One turning vector, and how many ticks it has turned:
The counts run from 0 to 1061.
|  .00 |  .27 |  .39 |  .15 |  .04 | -.08 |  .22 | -.31 | -.15 |  .33 |  .13 | -.13 |  .37 | -.07 | -.03 |  .25 | -.13 |  .03 | -.31 | -.25 |  .09 |  .07 |  .13 |  .10 | -.11 |  .19 | -.35 |  .06 | -.23 |  .08 |  .37 | -.30 | -.21 |  .11 |  .08 | : 255
|  .14 | -.29 |  .25 | -.02 | -.25 |  .00 | -.02 |  .13 |  .32 |  .08 |  .31 |  .25 | -.11 | -.40 |  .05 |  .37 |  .07 |  .03 | -.06 | -.15 | -.14 | -.03 |  .21 | -.07 | -.51 |  .15 |  .22 |  .42 | -.02 |  .16 |  .22 | -.21 |  .02 | -.04 | -.02 | : 522
| -.17 |  .16 | -.35 | -.17 | -.47 | -.17 |  .19 | -.24 |  .22 | -.01 | -.05 |  .02 | -.09 | -.41 |  .12 |  .13 |  .14 | -.05 |  .01 | -.18 |  .24 | -.46 |  .04 |  .10 | -.07 |  .24 | -.41 |  .09 |  .18 | -.18 |  .03 | -.18 |  .14 |  .07 |  .09 | : 1043
| -.04 | -.15 |  .20 |  .33 |  .33 |  .24 | -.07 | -.04 | -.21 |  .15 | -.10 | -.15 |  .04 | -.15 |  .42 |  .29 |  .09 |  .05 | -.08 | -.27 | -.27 |  .41 |  .08 |  .05 | -.26 | -.08 |  .05 |  .18 | -.47 |  .10 |  .19 | -.04 | -.14 | -.21 |  .06 | : 630
| -.22 | -.13 | -.12 |  .11 | -.07 | -.28 |  .10 | -.19 | -.45 |  .22 | -.21 | -.46 |  .07 | -.09 |  .06 | -.14 |  .21 |  .03 | -.09 | -.16 | -.06 | -.10 |  .03 |  .16 | -.26 |  .19 | -.38 |  .06 | -.28 | -.04 | -.16 | -.26 | -.30 | -.04 |  .39 | : 97
| -.08 | -.14 |  .22 |  .37 |  .31 |  .23 | -.07 | -.02 | -.25 |  .14 | -.10 | -.12 |  .06 | -.15 |  .37 |  .29 |  .09 |  .01 | -.07 | -.28 | -.30 |  .45 |  .06 |  .07 | -.22 | -.08 |  .03 |  .17 | -.48 |  .09 |  .18 | -.06 | -.15 | -.22 |  .02 | : 631
| -.16 | -.25 | -.27 |  .11 | -.28 | -.19 |  .00 |  .27 |  .13 | -.09 |  .09 |  .29 | -.10 | -.33 | -.03 |  .34 |  .25 |  .05 |  .10 | -.02 |  .07 | -.17 |  .04 |  .10 | -.24 |  .35 | -.32 |  .39 |  .23 |  .11 | -.11 | -.37 |  .11 |  .09 | -.17 | : 685
|  .24 | -.04 | -.08 |  .22 |  .25 | -.09 |  .31 | -.29 | -.07 |  .33 |  .18 | -.34 | -.05 | -.06 |  .24 |  .33 |  .03 |  .42 | -.12 | -.17 | -.10 | -.09 |  .08 | -.01 | -.21 |  .02 | -.25 |  .27 | -.23 |  .23 | -.02 | -.31 | -.11 |  .05 |  .29 | : 433
| -.13 |  .26 | -.06 |  .23 | -.08 |  .19 |  .16 | -.39 | -.15 |  .12 | -.10 |  .06 |  .07 | -.09 |  .31 |  .43 |  .11 |  .24 | -.09 | -.11 |  .56 | -.08 | -.06 |  .37 |  .19 |  .17 | -.34 |  .03 | -.07 |  .02 | -.01 | -.29 |  .02 |  .06 | -.05 | : 590
| -.38 |  .28 |  .00 |  .03 | -.17 |  .23 |  .12 | -.57 | -.06 |  .07 | -.23 | -.05 | -.14 | -.11 |  .37 |  .19 |  .11 | -.08 |  .02 | -.24 |  .53 | -.20 |  .03 |  .09 |  .11 | -.06 |  .03 | -.16 | -.22 | -.19 |  .04 |  .08 | -.02 | -.15 |  .24 | : 757
| -.20 | -.26 | -.26 |  .21 | -.28 | -.21 |  .03 |  .30 |  .04 | -.09 |  .10 |  .35 | -.17 | -.24 | -.10 |  .36 |  .27 | -.01 |  .17 |  .00 |  .06 | -.17 |  .03 |  .10 | -.15 |  .32 | -.28 |  .39 |  .18 |  .08 | -.18 | -.38 |  .11 | -.01 | -.14 | : 683
|  .19 |  .14 |  .15 |  .33 |  .09 | -.07 |  .41 | -.36 | -.05 |  .42 |  .34 | -.04 | -.11 |  .10 |  .10 |  .48 | -.04 |  .29 | -.07 | -.16 |  .10 | -.16 |  .04 |  .01 |  .04 |  .01 | -.11 |  .18 | -.22 |  .15 |  .05 | -.37 | -.06 | -.10 |  .30 | : 427
| -.37 | -.04 |  .00 | -.24 | -.46 | -.23 |  .07 | -.42 | -.01 |  .07 | -.18 | -.24 | -.06 | -.25 | -.04 | -.15 |  .10 | -.15 | -.06 | -.23 |  .23 | -.38 |  .20 | -.06 | -.34 |  .13 |  .01 |  .02 | -.15 | -.11 | -.04 |  .01 | -.19 |  .11 |  .39 | : 561
| -.60 | -.01 |  .11 |  .10 |  .02 |  .17 | -.20 |  .09 | -.08 | -.16 | -.32 |  .04 |  .07 | -.31 |  .27 |  .08 |  .20 | -.54 |  .06 | -.30 | -.10 |  .22 |  .08 | -.09 | -.23 |  .01 | -.08 | -.01 | -.22 | -.19 |  .24 |  .14 | -.09 | -.24 | -.03 | : 651
| -.60 | -.11 | -.02 |  .24 | -.28 |  .00 | -.02 | -.07 |  .09 | -.16 | -.04 |  .44 | -.34 | -.04 | -.06 |  .35 |  .20 | -.29 |  .31 | -.13 |  .34 | -.17 |  .16 | -.20 |  .08 |  .02 |  .25 |  .12 | -.08 | -.03 | -.13 |  .04 |  .05 | -.14 |  .00 | : 28
| -.23 | -.22 |  .20 |  .22 | -.23 |  .19 | -.10 |  .04 |  .02 | -.04 |  .13 |  .46 | -.05 | -.11 |  .04 |  .54 |  .20 |  .13 |  .05 |  .02 |  .51 |  .01 |  .06 |  .20 | -.15 |  .26 |  .13 |  .31 |  .04 |  .21 | -.07 | -.31 | -.01 |  .03 | -.19 | : 44
| -.23 |  .08 |  .12 |  .24 | -.13 |  .00 |  .08 |  .18 |  .33 | -.08 |  .26 |  .55 | -.11 | -.22 | -.04 |  .55 |  .03 | -.31 |  .12 | -.17 |  .05 | -.03 |  .12 | -.19 |  .01 |  .13 | -.09 |  .23 |  .10 |  .01 |  .28 | -.16 |  .19 | -.12 | -.22 | : 509
| -.12 | -.11 |  .20 |  .42 |  .31 |  .17 | -.07 | -.01 | -.27 |  .13 | -.12 | -.11 |  .08 | -.10 |  .32 |  .30 |  .09 | -.05 | -.05 | -.28 | -.31 |  .45 |  .07 |  .07 | -.15 | -.08 |  .00 |  .15 | -.50 |  .07 |  .19 | -.05 | -.16 | -.23 |  .01 | : 632
| -.60 |  .05 |  .08 |  .12 | -.41 | -.13 | -.09 |  .15 | -.14 | -.10 | -.18 |  .31 |  .07 | -.23 | -.15 |  .06 |  .20 | -.57 |  .08 | -.17 |  .11 | -.04 |  .02 |  .09 | -.05 |  .27 | -.24 |  .02 | -.03 | -.27 |  .11 | -.13 | -.07 | -.22 | -.04 | : 844
| -.64 | -.17 | -.21 | -.01 | -.19 |  .06 | -.20 | -.11 |  .15 | -.32 | -.40 |  .03 | -.10 | -.39 |  .18 |  .10 |  .19 | -.28 |  .15 | -.27 |  .12 | -.03 |  .22 | -.19 | -.22 | -.02 |  .05 |  .08 | -.13 | -.06 |  .04 |  .26 |  .03 |  .10 | -.09 | : 17
| -.44 | -.23 |  .11 |  .21 | -.54 | -.23 | -.04 | -.15 | -.36 |  .07 | -.11 |  .19 | -.10 | -.02 | -.28 |  .05 |  .18 | -.10 |  .10 | -.08 |  .33 | -.13 |  .10 |  .26 | -.04 |  .25 |  .11 |  .12 | -.24 | -.05 | -.24 | -.22 | -.20 | -.08 |  .16 | : 384
|  .00 | -.26 | -.01 |  .01 | -.32 | -.25 |  .04 | -.39 | -.19 |  .22 | -.15 | -.37 |  .06 | -.28 | -.03 | -.08 |  .02 |  .25 | -.17 | -.24 | -.10 | -.06 |  .20 |  .22 | -.35 |  .14 | -.05 |  .19 | -.39 |  .07 | -.07 | -.15 | -.23 |  .21 |  .27 | : 729
| -.18 | -.02 | -.38 |  .19 |  .14 |  .14 |  .18 | -.33 |  .00 |  .04 | -.06 | -.13 | -.40 | -.04 |  .47 |  .36 |  .26 |  .28 |  .17 | -.09 |  .38 | -.30 | -.01 | -.04 |  .01 | -.05 | -.08 |  .15 | -.07 |  .07 | -.28 | -.09 |  .05 | -.08 |  .26 | : 769
| -.11 |  .11 | -.13 |  .09 | -.14 |  .23 |  .09 | -.39 | -.14 |  .11 | -.16 | -.04 |  .03 | -.17 |  .41 |  .34 |  .19 |  .32 | -.09 | -.08 |  .59 | -.13 | -.06 |  .41 |  .03 |  .19 | -.28 |  .03 | -.05 |  .02 | -.10 | -.26 |  .00 |  .10 |  .01 | : 587
| -.15 |  .16 |  .55 |  .11 | -.06 | -.15 |  .19 | -.14 |  .07 |  .24 |  .34 |  .13 |  .22 |  .01 | -.26 |  .33 | -.10 | -.15 | -.17 | -.20 |  .20 | -.08 |  .23 | -.20 | -.22 |  .20 | -.11 |  .17 | -.10 |  .16 |  .35 | -.31 | -.20 |  .08 |  .07 | : 68
| -.11 | -.04 |  .15 |  .09 |  .04 |  .12 | -.06 | -.07 |  .33 | -.04 | -.01 |  .05 |  .02 | -.44 |  .23 |  .32 | -.07 | -.19 | -.07 | -.41 | -.35 |  .24 |  .27 | -.23 | -.27 | -.12 |  .11 |  .21 | -.28 |  .04 |  .45 |  .15 |  .06 |  .00 | -.13 | : 167
| -.33 |  .10 |  .07 |  .23 | -.33 | -.17 |  .07 | -.51 | -.37 |  .16 | -.34 | -.17 |  .20 | -.09 | -.09 |  .00 | -.05 | -.02 | -.15 | -.32 |  .17 |  .07 |  .15 |  .29 |  .11 |  .09 | -.16 | -.07 | -.45 | -.11 |  .06 | -.07 | -.21 |  .13 |  .11 | : 739
|  .02 |  .24 |  .40 |  .12 |  .02 | -.04 |  .20 | -.31 | -.12 |  .33 |  .13 | -.16 |  .38 | -.12 |  .02 |  .28 | -.11 |  .06 | -.34 | -.24 |  .12 |  .07 |  .11 |  .13 | -.18 |  .20 | -.35 |  .07 | -.23 |  .09 |  .35 | -.34 | -.22 |  .13 |  .08 | : 254
| -.28 | -.40 | -.04 |  .23 | -.12 | -.22 | -.06 |  .01 |  .05 | -.03 | -.06 | -.02 | -.27 | -.23 | -.07 |  .11 |  .09 | -.15 |  .19 | -.30 | -.43 |  .07 |  .30 | -.33 | -.32 | -.11 |  .30 |  .31 | -.40 |  .07 | -.02 |  .11 | -.09 | -.07 |  .15 | : 180
| -.28 |  .03 | -.02 |  .04 | -.11 |  .21 | -.08 |  .21 |  .34 | -.23 |  .04 |  .40 | -.01 | -.42 |  .25 |  .48 |  .16 | -.22 |  .04 | -.15 |  .15 |  .02 |  .05 | -.04 | -.17 |  .16 | -.20 |  .23 |  .19 | -.01 |  .27 | -.11 |  .20 | -.04 | -.33 | : 503
| -.45 |  .01 | -.15 |  .35 |  .10 | -.03 |  .06 | -.09 | -.20 |  .02 | -.17 | -.05 | -.34 | -.03 |  .26 |  .11 |  .21 | -.34 |  .25 | -.27 | -.20 |  .02 |  .03 | -.18 |  .05 | -.17 |  .02 |  .00 | -.36 | -.19 | -.06 |  .10 | -.05 | -.45 |  .32 | : 470
